The same turns and mirrors carry the whole set onto itself, and each row onto the other rows of its family. Which rows share a family with each named row? Give them in list order.
These 32 rows form 4 families of 8 rows each.
Gefis: [ -3  12  38  -2 -29  15  -2  20 -10 -18 -17  -7]
noru: [-26  13  17  32 -10   0   1  -5 -16  -4  -4  32]
Fuz: [-35  34 -16  12 -10   8 -16   6  -6 -14 -12  16]
Kirup: [-21 -17   5  13   2  -4   2 -26  30  -1 -22  12]
gapos: [-32   7  24  19 -24  16  -9  15   1 -16 -35  15]
tofav: [  7  10  16 -16  12  19  12  12  24   5 -11 -25]
nade: [-15  17  28  11  18 -11   1 -30  10  21 -15   4]
Lipu: [-27 -12  12  12 -13 -21 -32  -5  -7 -10  -6 -15]
Bon: [ -6  12  30  20 -10   2  22 -26   1   1  -9  32]
mogez: [ -8   2 -32  -3 -16  14   2   9  14 -25   0  -2]
sero: [  6 -15   1 -11   3  -7   1  -5  14   4  13 -28]
dat: [  8 -13  17  10 -37  -2   3   1 -14 -21  16   3]
bubo: [-25  -4  30  21 -11 -18 -17 -25   5  -2 -24  10]
zime: [  1  24  30   0   0 -13  -6  -6 -19  13  16  -7]
vez: [  4  26  -4  -4 -29  12   6  14 -13 -23  12   4]
Pasut: [ 19  -7  18  -1   0   2  28 -25  22   2   0   3]
nito: [  6 -29  20   8 -29   0   8 -18  16 -17  -9   6]
Pemu: [-10 -11   7  12 -22  29  13  18  18 -23 -24  11]
vave: [-18  45   2  -2  -7   1 -16   5 -16  -4   3  -3]
Los: [ 15  10  45   2 -17  -9   7 -24  -2   2   2  -1]
borab: [-28   9  -5  13  30  -8  -6 -14  11  16  -6   4]
piga: [-23   7   1   3  22  14   5   9  29   5 -32  -4]
ratur: [ -2  44 -11  -2  -1  17  12   7  -5  -6   9  11]
Rab: [  9  18 -16 -21 -15   9   2  10   4 -14  13 -22]
sopas: [-23   5 -21  -3 -24   0 -27   8   2 -23  -8 -19]
mol: [ 8  8  2 11  8 13 35 -1  3  4 18 17]
zega: [-32  25 -26  -3   8   2 -18   3  11  -7 -14 -10]
Pelik: [ -3 -23  18  -3  -5 -15  -8 -25  25   1 -12 -21]
vuv: [-19 -30 -18  20 -10   5   5  -7  17 -13  -7  13]
paf: [-14  -4  27  -7 -14   5 -25  17   6 -11 -24 -32]
Togin: [-14  30  35  -9   9   4 -12  13   2   9 -20 -23]
maru: [ -8  20  13  12   5  32  25  13  16  -2 -22  23]

The rest of the family of mogez: Fuz, vez, vave, ratur, Rab, sopas, zega
The rest of the family of Pelik: Kirup, nade, Bon, bubo, Pasut, nito, Los
The rest of the family of Togin: Gefis, gapos, tofav, Pemu, piga, paf, maru

The same turns and mirrors carry the whole set onto itself, and each row onto the other rows of its family. Which rows share a family with each named row? Give them in list order.
These 32 rows form 4 families of 8 rows each.
rof: [ 28  -4 -25  13 -26  24 -32   9  10]
faki: [-11  -5  16   2  -7   7  26 -23  -9]
gobam: [ 12 -22  -6  -9 -11  51   4   0   4]
Gamod: [ 12  -2 -27  17 -31  23 -27  18  -3]
zap: [-13 -18 -11   7 -14  39  14 -30  -2]
mor: [-15 -10  -2  20   9  15 -18   0  26]
Lekip: [ -9 -17   2  39  -6  13 -14  -2  14]
ramak: [ 26  -2  -8 -18 -26  11  -4 -15 -30]
suk: [  5  -7  16   0  -5   8  25 -29   7]
gim: [-11 -12 -19   9 -39  28 -13 -26 -17]
Lom: [ 26 -20 -32   4  -7  23 -26  10   2]
Buzul: [  0 -14   1  25  -9  39 -17  19  10]
kemu: [26  3  8  2  4  2  3 14 19]
Bunen: [ 16   4  10 -11   4   2  -2  23   1]
Gon: [ 25  -6  17 -19 -18  34   9  -2  10]
pudaf: [ 18 -28  11   3  -8  48  -3  -1  -4]
dab: [ -1  20 -18  11 -24 -19  -8 -10   6]
pufan: [ -7 -17 -25   9 -31  17   5 -27 -21]
gubu: [ -5 -13  -1  41  -1  27 -10  -8  11]
gola: [ 26  10 -12 -29 -27  21   5 -11 -13]
Tir: [  5 -38  16 -12  -7  30  -5  -5   1]
Nes: [  5  12  -5  27 -25 -20  -6 -12   1]
Vese: [ 29  10  -1   9 -23  -7 -13  22   9]
vela: [ 20   4 -10 -27 -37   1   5   0  -3]
Vof: [23 11 14  6 -5 12 -6 19 25]
gof: [ 11 -17 -31  -8 -39  24 -15   0  -5]
Nofe: [ -9   9  23   0 -13   4   3 -28  -6]
dul: [  8  28 -24  16 -11  -7 -17  -7  -4]
Dusel: [ 20   5 -11  -9 -32  -9  16 -29  -6]
Muvu: [ -7  -1 -25  38 -21  -2  -9 -11  -4]
tik: [ -3 -14 -19  17 -23  23 -21 -38  -7]
Led: [  6  10  22  25   3   7  12 -15  10]

The rest of the family of gim: rof, faki, Lekip, kemu, pudaf, dab, gola
The rest of the family of gobam: Gamod, suk, pufan, gubu, Nes, vela, Vof
The rest of the family of Dusel: zap, Buzul, Gon, Vese, gof, Muvu, Led

